In the rows, 100 means zero.
Named turns come first, each shown by rows before and after it. Which turns, in which order, take the first row of each pair that follows to the second? Write the first one first, as in the answered first pair.
puvar:
82  98  116  112  106  104  100  100  92  118  106  105  109  112  99  72  127  83  82  99  107  116  95  105  82  123  82  138  106  91  134  85  101  ->  98  98  119  105  109  93  94  94  81  113  101  90  114  92  105  64  107  94  87  99  108  123  98  118  88  112  72  123  101  92  136  78  99
109  82  92  101  115  79  96  100  66  116  90  103  113  103  107  95  102  113  89  114  99  80  88  125  58  116  100  99  81  92  117  97  111  ->  130  83  93  96  115  72  96  97  67  100  95  92  121  87  117  101  82  121  86  110  98  84  94  126  71  97  94  94  83  97  116  91  102
95  99  72  104  81  85  86  106  97  89  102  103  97  100  98  112  118  109  101  110  83  105  112  112  102  104  120  88  90  109  92  100  111  ->  96  98  78  103  84  82  89  108  92  87  101  98  96  100  96  110  119  113  103  107  80  104  116  108  102  106  119  85  90  110  88  100  109
148  100  94  82  100  77  96  70  72  83  111  81  114  64  136  96  49  126  102  100  95  110  109  116  105  80  77  72  79  118  103  69  104  ->  152  94  85  78  79  101  112  83  113  54  124  110  110  89  136  135  69  111  83  90  103  95  106  78  118  62  91  103  84  125  84  82  91
Nomep:
105  88  103  90  73  104  112  91  104  102  122  119  102  125  110  115  136  98  86  110  112  74  84  80  72  118  99  129  85  106  110  110  128  ->  96  83  102  96  85  97  107  90  94  107  116  118  104  131  107  107  138  93  89  107  106  72  85  93  65  127  102  130  83  100  114  108  132
106  103  99  92  97  83  86  90  94  104  101  91  100  90  106  93  87  100  101  105  85  108  103  105  98  102  95  89  106  103  112  100  95  ->  110  102  101  94  97  87  93  86  98  99  103  92  97  83  108  95  85  99  103  103  90  108  98  100  99  97  92  88  105  104  111  102  94
121  108  93  94  94  88  99  83  83  87  115  97  107  80  115  101  84  111  101  101  88  95  106  104  97  87  87  87  87  110  100  85  108  ->  118  106  91  98  95  91  102  87  85  83  117  102  109  84  116  101  86  110  98  99  90  91  105  101  95  83  91  89  86  114  99  88  108
buz:
113  102  106  102  96  113  120  122  118  86  116  107  103  98  107  110  88  101  116  101  110  131  101  84  119  102  102  108  113  87  101  104  80  ->  123  104  105  94  94  98  118  109  102  80  121  97  112  88  118  100  81  114  119  107  107  131  99  96  116  100  94  102  104  92  103  99  91
139  97  114  71  94  72  98  78  90  111  118  98  123  122  121  118  85  95  104  118  109  78  94  107  62  101  97  117  64  103  129  99  119  ->  113  101  119  84  96  107  104  99  129  117  103  121  109  146  101  135  105  66  95  106  118  75  84  83  77  101  113  137  86  86  118  113  101
93  97  117  108  116  106  116  105  106  106  99  109  114  99  99  103  111  84  93  95  115  87  99  83  80  103  91  112  102  91  116  106  102  ->  95  105  118  111  127  108  111  109  108  100  92  100  115  85  99  102  101  83  95  88  111  96  107  90  93  91  87  103  111  88  109  102  88
Pifu:
111  88  110  102  125  98  89  90  93  120  95  96  124  101  100  87  92  82  96  90  111  101  88  100  90  102  83  108  107  91  125  102  93  ->  109  89  117  106  121  97  94  89  94  125  93  103  114  100  95  79  93  83  96  97  113  103  88  96  92  104  82  105  109  89  123  100  93
78  101  107  89  106  100  105  92  81  128  89  110  103  126  93  118  114  106  96  95  86  103  83  99  84  94  118  117  101  101  109  119  110  ->  80  101  106  86  107  93  104  86  73  125  95  103  108  125  94  116  108  112  98  95  85  102  85  107  83  96  113  112  96  102  112  115  112
103  92  99  94  112  93  75  106  84  86  101  101  120  112  88  99  126  101  98  87  100  96  98  130  72  123  116  113  90  82  114  108  104  ->  89  106  114  103  96  101  90  93  93  115  98  105  93  94  86  67  118  108  103  113  99  94  86  113  74  133  113  109  91  80  111  110  107
112  99  93  77  88  84  108  106  87  68  94  105  89  86  116  99  96  91  96  93  95  100  99  94  122  69  91  93  87  126  57  84  80  ->  106  106  104  84  79  89  113  103  89  85  99  109  75  77  116  85  99  99  102  103  93  96  94  91  123  76  89  87  86  126  58  83  85
Pairs:
Each pair is 2 to 3 turns apart.
103  64  90  98  77  122  105  112  95  85  128  103  89  137  105  112  127  86  113  105  64  87  114  97  91  87  132  104  76  126  68  100  102  ->  110  67  103  97  91  95  88  101  65  100  118  76  99  104  107  85  97  110  126  112  54  105  121  134  93  91  118  77  75  125  85  88  107
puvar, puvar, puvar
93  97  116  101  106  87  96  90  79  126  96  86  101  96  99  76  95  103  118  109  95  106  100  118  88  114  103  95  93  96  119  84  124  ->  85  86  107  100  112  98  97  109  98  116  96  99  110  133  87  108  121  77  105  90  102  100  100  104  89  112  118  122  103  87  110  100  113
buz, Pifu
86  105  91  93  83  127  112  116  132  63  104  114  87  128  102  118  135  97  91  94  95  72  86  70  110  99  104  125  80  115  71  122  91  ->  118  110  90  85  94  91  98  98  98  45  105  75  106  78  117  101  82  131  108  92  75  95  104  110  126  75  81  90  73  126  71  98  88
buz, buz
126  97  98  88  85  100  105  90  98  79  110  100  107  92  124  114  90  111  94  101  106  95  106  97  98  90  93  98  83  111  93  94  96  ->  124  101  103  90  78  103  107  89  100  83  111  101  98  87  123  105  90  112  96  109  103  95  105  93  101  92  88  94  84  113  97  92  103
Pifu, Pifu, Pifu
124  83  80  93  130  90  87  99  95  81  94  95  139  106  115  121  89  90  113  74  100  87  80  126  89  81  99  93  98  92  117  75  79  ->  101  93  95  108  106  134  113  103  140  107  97  123  99  111  108  117  105  79  106  87  114  75  62  78  103  84  103  109  109  83  104  97  66
puvar, Pifu, Pifu
105  76  99  83  128  71  67  100  63  100  78  73  120  109  115  84  98  102  130  93  113  106  125  149  80  103  88  106  100  107  124  85  114  ->  76  79  116  95  100  100  90  100  89  138  80  106  86  131  104  68  129  87  127  116  127  86  101  115  65  131  102  126  100  103  123  109  126
buz, Pifu
